Each path is a new rotation, seen through one point. The rows after it are directions, each followed by how far the rotation turns it, in degrees a step (0 if it stays put).
Each turn is a multiple of 5 degrees from 10 to 175, or 0.
Rotation 1:
[ 17.3  24.4 -10.4 -12.8  11.4   2.4   7.0  47.6 -21.7  11.5  33.8  16.9
  -5.3 -18.2   3.8]
[ 18.0  19.1 -11.4 -32.1  10.1   7.4   7.4  16.4 -19.8  13.3  19.8  17.1
 -18.0 -35.4 -27.9]
[ 35.8  -5.2 -32.3 -20.0   1.0  24.6   1.2  -4.0  -9.5  -4.7  19.2  20.5
  -4.7 -35.4 -17.3]
[ 32.6 -11.1 -27.5  -0.4  -2.3  30.8  -8.1  26.7 -12.7   1.5  35.8   7.0
  14.0 -24.8   4.6]
[  9.9  12.3  -3.7  -9.9  -4.5  34.7  -8.0  45.3 -28.2  17.8  25.7  -1.7
   2.2 -20.4  -6.5]
[ 12.1  28.6  -8.0 -22.5  -6.0  41.5   3.7  19.9 -27.0   4.9  -0.4  20.2
 -17.3 -21.8 -17.4]
[ 33.0  19.2 -31.1 -12.1  -0.4  26.6   9.7  11.4 -13.7 -14.1   9.3  39.4
  -9.7 -16.8   6.2]
[ 30.3  12.0 -23.9  -6.3  11.7   1.3   6.2  36.0 -14.0   0.4  38.4  24.0
   1.8 -18.4  13.0]
[ 16.1  11.5  -8.2 -23.9  11.3   2.3   2.0  32.3 -20.5  20.3  35.4   5.3
  -7.0 -33.7 -19.9]
[ 23.5   1.7 -18.8 -27.3  -1.6  31.4  -1.8   1.6 -17.1   8.0  14.8   9.7
 -10.3 -38.6 -31.3]
[ 35.0  -7.0 -31.1  -5.0  -9.1  43.8  -6.9   9.4 -12.7  -7.2  19.5  15.6
   7.0 -24.7   0.7]
[ 19.4  10.1 -13.4   1.3  -4.4  34.1  -5.5  46.0 -22.8   6.2  28.2   8.7
   8.2 -12.9  13.2]
[  7.2  33.1  -1.3 -20.2   0.9  25.5   4.4  40.1 -29.0  14.3  12.3  15.1
 -14.1 -18.1 -10.1]
[ 25.1  25.3 -21.9 -25.2   2.7  20.5  12.3   7.5 -16.7  -4.4   5.3  35.3
 -20.0 -25.1 -14.0]
[ 40.2   2.1 -34.7 -10.6   8.5   7.3   7.4  14.3  -7.1  -9.0  31.6  30.8
   0.6 -24.1   6.2]
[ 23.6  -1.3 -16.0 -11.3   9.2   6.0  -3.1  37.4 -15.8  14.9  44.4   1.1
   6.8 -29.6  -5.9]
[ 12.9   6.0  -5.8 -25.1  -2.4  30.5  -5.4  21.6 -23.8  18.9  20.1  -2.0
  -6.3 -36.3 -31.1]
[ 26.1   6.1 -23.5 -15.4 -12.4  51.7  -2.6   4.6 -17.5  -4.1   3.3  17.6
  -5.7 -25.8 -13.0]
[ 29.5  10.5 -26.2   2.6  -5.9  37.0  -0.4  31.8 -17.0  -8.4  20.1  24.9
   5.8  -9.8  18.4]
[ 13.5  28.2  -6.9 -10.8   6.3  11.8   5.3  50.4 -24.8  11.3  27.5  17.1
  -5.3 -14.2   5.5]
[ 16.1  27.9 -10.3 -31.2   9.0   9.1  10.6  18.5 -22.4  10.0  13.6  23.9
 -21.5 -29.8 -22.7]
[ 38.2   1.8 -33.3 -21.0   5.5  15.4   5.5  -2.4  -8.3  -7.8  20.0  27.7
  -7.2 -32.1 -13.1]
[ 34.1 -11.9 -28.3  -3.1   2.9  18.3  -5.4  25.1 -10.4   2.8  40.7   7.9
  12.6 -27.5   3.6]
[ 12.1   6.0  -5.0 -12.3  -2.7  30.9  -8.1  40.3 -25.1  20.9  29.7  -6.4
   3.5 -27.2 -13.7]
[ 13.3  19.9  -9.2 -21.9  -9.5  47.0  -1.4  16.4 -24.8   6.8   0.8  13.6
 -13.6 -25.1 -20.9]
[ 31.8  16.8 -29.0  -8.0  -5.2  38.0   6.1  14.3 -15.3 -14.2   7.5  35.0
  -6.0 -13.4   7.9]
[ 26.5  18.2 -21.3  -3.2   9.1   6.6   7.0  41.7 -16.8  -0.4  33.3  25.0
   0.8 -13.3  16.5]
[ 14.6  20.8  -7.2 -25.3  13.2  -0.1   6.8  34.9 -22.1  18.3  30.5  12.1
 -11.2 -29.7 -17.2]
[ 26.0   5.8 -21.5 -30.2   3.9  20.5   3.3  -0.5 -14.3   5.2  15.7  16.7
 -12.8 -39.3 -30.3]
[ 37.8 -11.5 -33.4  -6.6  -4.3  35.1  -5.1   7.9  -9.4  -6.0  25.7  14.1
   8.3 -28.6  -2.4]
[ 20.3   2.0 -14.5   0.3  -4.8  34.5  -8.9  44.2 -21.0  10.0  32.7   1.6
  11.7 -18.7   6.6]
[  5.9  28.2  -1.4 -18.5  -4.5  35.7  -0.3  37.7 -30.7  14.5  10.2   9.7
 -10.8 -20.3 -13.3]
[ -5.2   7.0   4.7 -12.9  -2.0   5.6   2.3 -13.0  -3.0   2.4 -13.8   1.5
 -12.0  -6.3 -18.3]  95
[  4.8 -11.0  23.7   0.9  -3.6  -0.4  -6.0   0.9   9.0   3.9  -2.3  14.1
  -6.4  -7.3   7.3]  0
